One turning vector, and how many ticks it has turned
The counts run from 0 to 375.
[ 0.76 -0.71  4.81  0.54  0.10  1.27 -0.39  0.61 -1.37  0.62 -0.33  1.34
  1.74 -0.07  2.49 -0.73  2.20  1.19 -0.90  0.11 -1.41 -1.97  0.88 -0.55
  2.10 -0.31  1.77 -2.16  0.53 -1.28  1.79  1.73 -0.74  2.95 -0.82] | 225
[-0.16  2.08  0.78 -2.25  0.47  0.20  3.13  1.22  3.79  2.09 -1.63 -0.28
  1.32 -0.01 -0.02  0.89  0.15 -1.71  0.93  1.23  1.05 -1.37 -0.43  1.22
  1.52  1.90 -2.00 -0.61 -2.00 -1.66  0.14 -1.39  3.13  0.94  1.26] | 63
[-0.53  1.26 -1.78 -0.58  0.84  0.16  0.30 -2.43  0.43 -1.18  1.32 -1.99
  1.46 -0.71  0.50  1.16 -2.74 -1.20  1.19  4.01 -1.47 -0.45  1.17  1.44
 -0.51  0.73 -2.95 -2.12  2.30 -1.06  1.14 -2.39  1.34 -0.77  1.34] | 367
[ 0.29  1.17 -2.15 -0.06 -0.95  0.20  1.06  0.50  1.41  0.60  0.80 -0.89
  0.06  1.62 -2.73  0.38  0.63  1.06  0.22 -1.84 -2.75  0.37 -2.87  0.95
 -1.35 -1.26  2.13  3.79 -2.32  2.31 -1.54 -2.68  0.20 -0.41  0.61] | 156
[ 1.34  1.71 -2.73  0.15  0.59  0.82  1.10  3.45 -0.70  1.07  2.29  0.69
 -1.69  1.14 -1.40  3.32 -0.48  1.23 -0.29 -1.97  1.65  2.43  0.63  0.23
  1.68  1.85 -0.47 -0.27  0.70 -0.28 -0.43 -0.17  0.55 -3.14 -2.57] | 103
[-1.28 -2.37 -2.45 -0.79 -0.26 -1.99 -1.76  2.19 -0.75 -1.49  2.23 -0.80
  0.02 -0.25  1.24 -0.87 -2.73 -0.47  1.62  0.15  1.88 -0.24  1.40  0.41
 -2.45  0.10 -2.31  1.18  1.05  3.29 -1.69  1.49 -0.07  1.35  1.76] | 81
[ 1.17  1.58  1.52  0.12  1.05 -0.32  2.39  1.16 -0.28  0.98  1.41  1.77
  0.46  1.96  2.00  1.32 -0.67  1.91 -2.28  2.13 -1.98 -2.99  0.10  0.94
  1.94 -1.44 -1.12 -0.57  3.02 -2.00  0.41 -0.78  1.58  2.12  0.50] | 142
[-0.16  1.71 -2.32 -0.06  0.80  0.43  0.75 -2.37  0.35 -0.91  1.18 -2.11
  1.05 -0.54 -0.22  1.97 -2.57 -1.19  1.33  3.19 -1.85  0.22  0.46  1.29
  0.10  1.44 -2.47 -2.17  1.61 -1.21  1.40 -3.11  1.44 -1.86  0.45] | 369
[-0.22 -2.10 -0.12  1.73 -0.18  2.05 -0.80 -2.49  0.41  1.03  1.03 -0.61
  2.67  2.18 -0.45 -0.33 -0.49  1.69  0.21  0.51 -0.16  1.67  0.97 -0.32
 -4.33 -0.41 -0.11  0.21 -1.36 -0.56  0.28 -3.82 -1.74 -2.24  1.04] | 124
[-0.10 -0.11  0.00  0.49 -0.65  0.52 -1.11 -5.55 -1.35  0.67 -3.27  0.41
 -0.32  1.34 -1.80 -1.20  0.92 -0.20 -0.95 -0.19  0.88  3.43 -0.44 -0.79
 -0.60 -2.14  1.22 -0.40 -0.09 -0.03 -0.42 -0.86 -0.83 -3.19  0.72] | 206
[-0.40 -1.07  2.51  0.72  1.09 -1.14  0.10  2.38  1.54  1.19 -0.84  3.28
 -3.68 -2.27  0.22  0.60 -0.41 -0.54 -2.24 -2.64  3.20  0.18  1.11 -1.16
 -0.98  1.30 -0.70  0.52 -2.17 -0.14 -0.27  0.50 -1.12  0.71 -0.95] | 25
[-0.26  0.74  1.90 -0.95  0.21  0.80 -1.71 -0.12  1.44  3.02  0.32  2.70
  1.26  2.00 -0.22  0.50 -1.47  1.70 -2.10  0.01  1.92  1.97  3.08  1.02
 -1.51 -1.62 -1.74  0.31  0.34  1.83 -0.84 -0.34  0.95  1.41  3.25] | 115
[ 0.65  0.85 -0.47 -0.53  0.57  0.71 -0.11 -2.79  1.09 -0.24 -1.80 -0.46
 -2.10 -1.61 -2.54  0.89  0.99 -0.99 -1.07 -0.52  3.28  2.01 -0.21 -0.95
  0.67  0.34  0.35 -1.44  0.48 -3.35  1.04 -0.07 -0.06 -4.21 -1.80] | 15
[ 0.89 -1.18 -2.19  1.36 -0.15  0.24 -0.43  2.70  0.91 -2.01  2.20 -2.21
 -1.23  0.32 -2.05 -0.58 -0.49  1.60 -0.19  0.41  1.63 -0.92 -0.28 -1.90
 -2.40 -0.18 -0.92  1.42  1.68 -3.61  0.82  2.79 -1.19 -1.79 -1.78] | 324
[-0.89 -2.68 -0.06 -0.69 -0.66  1.09 -1.36 -1.87  1.71 -1.65  2.46 -3.32
  3.47 -0.94 -0.87 -0.36  0.14  0.24 -0.20  1.00  1.30 -1.60  0.10 -1.12
 -2.34 -0.04  1.04  1.87 -0.10 -3.32  1.92 -0.10 -0.41 -1.16 -2.03] | 42
[-0.61 -0.89 -1.59 -0.07  0.25 -1.45  0.92  0.66 -0.16  0.54 -1.54  1.44
 -3.39 -1.22 -0.53  0.70  0.03 -1.49 -0.79 -2.10  4.58  2.32  0.07 -1.41
  0.69  1.90 -0.76  0.65 -1.26 -0.89 -0.92  1.46 -0.25 -3.12 -2.51] | 296
[ 0.14 -0.35 -0.39  0.70  0.37 -0.75  1.23 -2.28 -4.54 -1.21  0.10 -0.97
  0.84  0.39  0.85  2.02 -1.66 -1.66  0.94 -0.50 -3.34  0.52 -1.58  0.02
  2.37  1.04  1.03 -1.78  0.25  1.30  1.12 -3.13  0.79 -1.57 -1.76] | 180
[ 0.42 -1.60  0.05 -1.95  0.53  0.42  1.49  1.59  2.44  1.03  1.24 -1.23
  1.64  0.38 -1.19  1.85  0.73 -0.41  1.04 -2.87  2.05 -0.95 -1.16  0.92
 -1.90  1.37  1.12  1.01 -3.24  0.35 -0.36 -4.36  1.26 -0.89  0.08] | 346
[ 0.52  2.44  0.48 -0.89 -0.19  2.15 -2.92 -1.63  1.48 -0.96 -1.11 -1.48
  0.35 -2.18 -1.03 -1.09  1.42 -0.50  1.10  2.43  0.61  1.01  2.09  0.10
  1.07  0.24 -0.60 -2.96  2.08 -1.89  1.58  3.39 -0.29 -0.17  0.66] | 7
[-0.63 -2.35  2.94 -0.40 -0.54  2.35 -2.13 -0.71  1.00  0.39  1.13 -2.49
  4.95  0.20 -0.95  0.08 -0.66  0.03  0.68  0.10  1.00  0.58  1.96 -1.37
 -1.83  1.16 -0.03 -0.54 -1.61 -1.72  2.80  0.37  0.31  0.12 -0.60] | 314
[-0.36  0.22  2.07 -0.59  0.25  1.27 -1.81 -1.48  1.44  2.91  0.06  1.81
  2.24  2.13 -0.34  0.11 -1.30  1.50 -1.50  0.30  1.46  2.09  2.88  0.81
 -2.26 -1.63 -1.56 -0.02 -0.15  1.38 -0.38 -1.51  0.57  0.90  3.34] | 117
[ 0.68  1.90 -0.34 -1.11  0.31  1.62 -1.10 -3.37  1.34 -0.54 -1.80 -1.19
 -0.62 -1.72 -2.28  0.18  1.47 -0.81 -0.35  1.11  2.45  1.79  0.49 -0.29
  0.98  0.15 -0.02 -2.34  1.48 -3.54  1.41  1.05  0.19 -3.36 -0.86] | 12
[ 0.64  0.65 -0.54 -0.31  0.70  0.41  0.07 -2.32  1.00 -0.17 -1.72 -0.03
 -2.70 -1.64 -2.54  1.05  0.78 -1.02 -1.50 -1.01  3.44  1.88 -0.48 -1.06
  0.44  0.43  0.34 -0.99  0.23 -3.27  0.95 -0.27 -0.01 -4.18 -2.11] | 16
[-1.00 -2.67  0.05 -1.42 -0.07 -2.35 -1.25  0.54 -1.91 -2.80  1.74 -1.29
 -0.69 -3.22  0.37  1.20 -0.99 -2.26  0.07 -2.86  0.49 -1.55 -1.45 -0.78
  0.73  1.03  2.07  1.45 -0.57  2.06  0.53  0.41  0.15  0.69 -2.84] | 268
[ 0.36 -1.31  0.41 -2.03  0.63  0.66  1.76  1.23  2.76  1.22  0.78 -1.08
  1.73  0.55 -1.19  1.96  0.66 -0.58  0.92 -2.48  2.04 -0.89 -1.29  0.92
 -1.53  1.52  0.80  0.42 -3.16 -0.07 -0.14 -4.52  1.53 -0.96  0.39] | 345
[-1.04 -0.82 -1.26 -0.04  0.30 -0.81 -1.45  0.40 -0.70 -1.28  1.00 -1.07
  0.84 -0.28  1.62 -0.93 -3.27 -1.00  2.18  2.87  0.15 -0.09  2.57  0.67
 -1.71  0.65 -3.98 -1.88  1.99  1.52 -0.17  1.13  0.33  1.50  2.77] | 86
[-0.77 -0.23 -2.52 -0.27 -0.48 -1.24  0.69 -0.66 -1.04 -0.12 -0.69  1.33
 -0.23  1.11  3.59 -3.06  1.50  0.23  1.55  2.31 -0.60 -1.04 -0.05  1.93
 -0.62 -1.50 -0.45  0.40  1.15  2.53 -3.54  0.01 -1.26  1.54  2.77] | 167
[ 0.50  0.12 -0.20  0.08  0.82 -0.35  0.41 -1.26  0.86  0.05 -1.67  0.86
 -3.78 -1.87 -2.21  1.41  0.29 -0.95 -1.97 -1.87  3.76  1.69 -0.56 -1.35
  0.02  0.70  0.20 -0.42 -0.45 -2.62  0.39 -0.43 -0.29 -3.86 -2.20] | 18
[-1.21 -1.99  4.05 -0.23  0.33 -0.72 -0.88  1.78  0.30  1.80 -0.99  2.56
  0.35 -0.75  1.72  0.08 -1.76 -0.90 -1.20 -1.05  3.21  0.42  2.88 -0.99
 -0.10  1.41 -2.08 -0.59 -1.58  0.76  0.46  2.02  0.37  2.41  0.50] | 305
[-0.56 -2.47 -2.42 -1.43 -0.05 -1.01 -1.20  3.33  0.78 -1.29  3.96 -0.62
  0.32 -0.60  1.41 -0.22 -0.29  0.66  1.13 -1.29  1.96 -1.90  0.53  1.16
 -2.88  0.25  0.11  2.24  0.25  2.55 -1.93 -0.50 -0.71  1.26  0.58] | 354
[ 0.29  2.17  0.81 -0.58 -0.28  1.77 -3.52 -0.42  1.20 -1.20 -0.69 -1.43
  0.00 -2.56 -0.75 -1.43  1.00 -0.35  1.41  2.15 -0.16  0.70  2.36  0.17
  0.76  0.38 -0.67 -2.76  2.09 -0.77  1.42  4.23 -0.65  1.13  0.86] | 5
[ 0.04  1.20  0.89  0.18 -0.23  1.11 -4.06  1.37  0.34 -1.74  0.22 -1.15
 -0.56 -2.96 -0.53 -1.50  0.11 -0.40  1.59  0.90 -0.89  0.43  2.17 -0.16
  0.19  0.67 -0.52 -2.05  1.43  0.95  1.19  4.81 -1.14  2.25  0.71] | 2
[-1.14  2.06  0.39 -0.64 -0.56 -0.22 -3.00  0.30  1.26 -1.64  0.01 -1.29
 -0.24 -3.64 -0.50 -1.01 -1.46 -1.67  1.23  1.83 -1.81 -0.11  1.56  0.10
  1.06  0.68 -1.34 -0.41  0.75  1.24  1.16  4.14  0.36  3.07  0.92] | 278
[ 0.04  2.83  0.32 -1.13 -1.09  1.40 -2.27 -3.63 -0.25  1.62 -2.32  0.90
  1.14  1.24 -1.19 -1.51  1.72  0.65 -0.63  1.16 -0.01  3.07  1.11  0.72
  1.73 -2.63  0.87 -0.45  1.36  1.28 -0.77  2.13  0.43 -0.10  1.99] | 200
[-0.57  2.75 -1.40 -1.31 -0.64  1.56 -1.05 -3.06  2.26 -0.19 -2.17 -2.19
  0.65 -2.02 -2.00 -0.46  0.86 -2.06  1.62  2.29  0.78  2.29  0.77  0.16
  1.34  1.48 -0.78 -1.38 -0.15 -1.98  1.14  1.79  0.65 -2.17 -0.43] | 286
